Here are some points, each followed by its number:
[ 21  24  -2  10  28  16  31  24  28  -8  20 -15  12  17  22  13  10   5  11  -2  17   8  27  20] 0
[30 33 21 23 29 30 35 34 30 25 28 10 39 29 32 26 20 16 34 16 31 25 35 29] 1
[-31 -17 -13 -27 -38 -31 -42 -33 -37 -16 -36 -20 -43 -26 -32 -27 -35 -27 -16 -20 -38 -31 -32 -34] 2
[-15  -9 -10 -13   6 -24 -23 -15 -24 -14 -16 -13   4  -9 -18 -13  -3 -14  -2 -14 -14 -23 -19 -10] 3
[-17 -26 -37 -32 -25 -25 -27 -27 -20 -34 -17 -32 -36 -22 -23 -25 -31 -28 -35 -33 -30 -24 -21 -26] 4
[  2  -8 -22 -17  -3  -2 -18  -9   0 -28   3 -27 -17  -3  -4  -3 -24 -19 -15 -17 -12  -6  -6  -9] 5
[  6   4 -18 -18  -1  -3   1  -3  -3 -19   5 -24  -2   1   4  -2 -10 -10 -21 -14  -8  -1  -8  -6] 6
[-11 -13 -28 -25 -21 -18 -19 -12 -19 -28 -13 -23 -28 -18 -13 -20 -22 -19 -28 -19 -24 -22 -25 -12] 7
[ -9  -4  -8   5  16 -22  -6  -8 -22  -1 -22  -1  28   0  -8 -18  14  -5   1 -10  12 -25  16 -13] 8
[ -6  -1  -7   9  15 -20   4   3 -21  -2 -18   1  30  -3  -9 -16  23  -6  10  -7   4 -20   8  -6] 9
[-10 -19 -34 -30  -7 -27 -20 -25 -28 -30 -19 -29 -14 -10 -22 -24 -25 -23 -26 -31 -32 -27 -23 -19] 10
[ -5 -35 -40 -42 -11 -14  -3 -26  -3 -40  -5 -39  -6 -21  -9 -26 -39 -38 -42 -40 -40 -19 -29 -30] 11
[-20 -22 -38 -34 -28 -29 -24 -30 -29 -32 -34 -34 -10 -19 -19 -32 -28 -30 -33 -37 -33 -32 -14 -25] 12
Which two points above are nearest to each new point by angle? Their numbers follow each, nearest first.
[-10   2  32  32  -8  18  15  13   6  32   0  35   5   4  -1  19  21  29  26  33  31  27  12  15] 1 0
[  9   3 -26 -23  12   1  25   7  15 -24  11 -26  14   4   9   0  -5 -16 -20 -21   1   4  17  -3] 6 5
[-14  -5  14   4 -33 -13 -29 -16 -17  12 -12   7 -38  -8 -17  -1  -8  -2  -1  10 -20 -11 -11  -7] 2 7
[-36 -28  -7  -9 -28 -26 -23 -25 -29   2 -33   7 -19 -32 -32 -24 -12 -16  -8 -14 -14 -24 -21 -29] 2 12
[  9   8 -14 -15   0   3   6  -2   4 -18  11 -23  -2   6   8   3  -8  -8 -16 -11  -5   4  -1  -2] 6 5
[ 13   9 -19 -20   2   4   7  -2   4 -23  14 -28  -4   5  10   3 -14 -11 -24 -16  -6   5  -3  -4] 6 5
[ 14  17  18  18  -5  14   0   9  -5  16 -10  25  12  16  16  17  10  22  20  22  18  14   6  17] 1 0
[-46 -32  11  -4 -40 -41 -41 -36 -42  20 -43  25 -34 -43 -40 -37 -12 -21  -3  -6 -17 -41 -30 -40] 2 3
[-8 -3 28 18  3 12 -5 11  3 30  0 27 -6 -1 -4  9 18 18 23 26 16 12 -5 10] 1 0
[-21 -26 -39 -36 -29 -30 -25 -30 -30 -34 -33 -36 -14 -23 -21 -33 -30 -33 -35 -38 -34 -32 -20 -27] 12 10
[-45 -41 -11  -8 -26 -38 -32 -34 -40   4 -40  16 -18 -40 -41 -38 -23 -25 -17 -22 -21 -38 -33 -42] 2 3
[-34 -24   7  -7 -35 -33 -37 -32 -33  10 -33  14 -33 -33 -31 -28 -10 -21  -3  -5 -19 -33 -25 -30] 2 3
[  1  -8 -21 -18   1 -11  -5 -11 -11 -19  -6 -20  -9   0  -9 -10 -12 -10 -15 -17 -18 -11 -11  -6] 10 11
[-23 -12  20   9 -20 -19 -19 -15 -19  27 -20  29 -15 -20 -18 -16   2  -5   9   8  -2 -19 -11 -19] 2 3
[-29 -15   5  -2 -16  -4  -1  -9 -10  -7 -14  14  -5 -21 -24  -5 -21   7 -11  12   6  -7  -1 -15] 2 4
[ -8  -4  -6  -8   1 -16 -17  -9 -13 -10  -8 -12  -3  -4  -7  -7  -1 -11   4 -10 -12 -15 -14  -4] 3 10
[-4  6 31 33 -1 17 23 15 10 31  2 35 19 10  3 18 28 27 29 31 37 26 18 19] 1 0
[  4 -36 -44 -44   1  -6  12 -21   8 -44   6 -43   8 -17   1 -23 -39 -36 -44 -40 -39 -14 -24 -28] 11 6
[  9  13  21  18 -10  21  -8   7  14  18  12  14  -9  10   6  20   8  13  12  22   7  22   3  13] 1 0
[-41 -21 -21 -21 -42 -45 -43 -45 -46   7 -46   5 -33 -28 -46 -45  -4 -42  -6 -35 -25 -45 -39 -37] 2 3
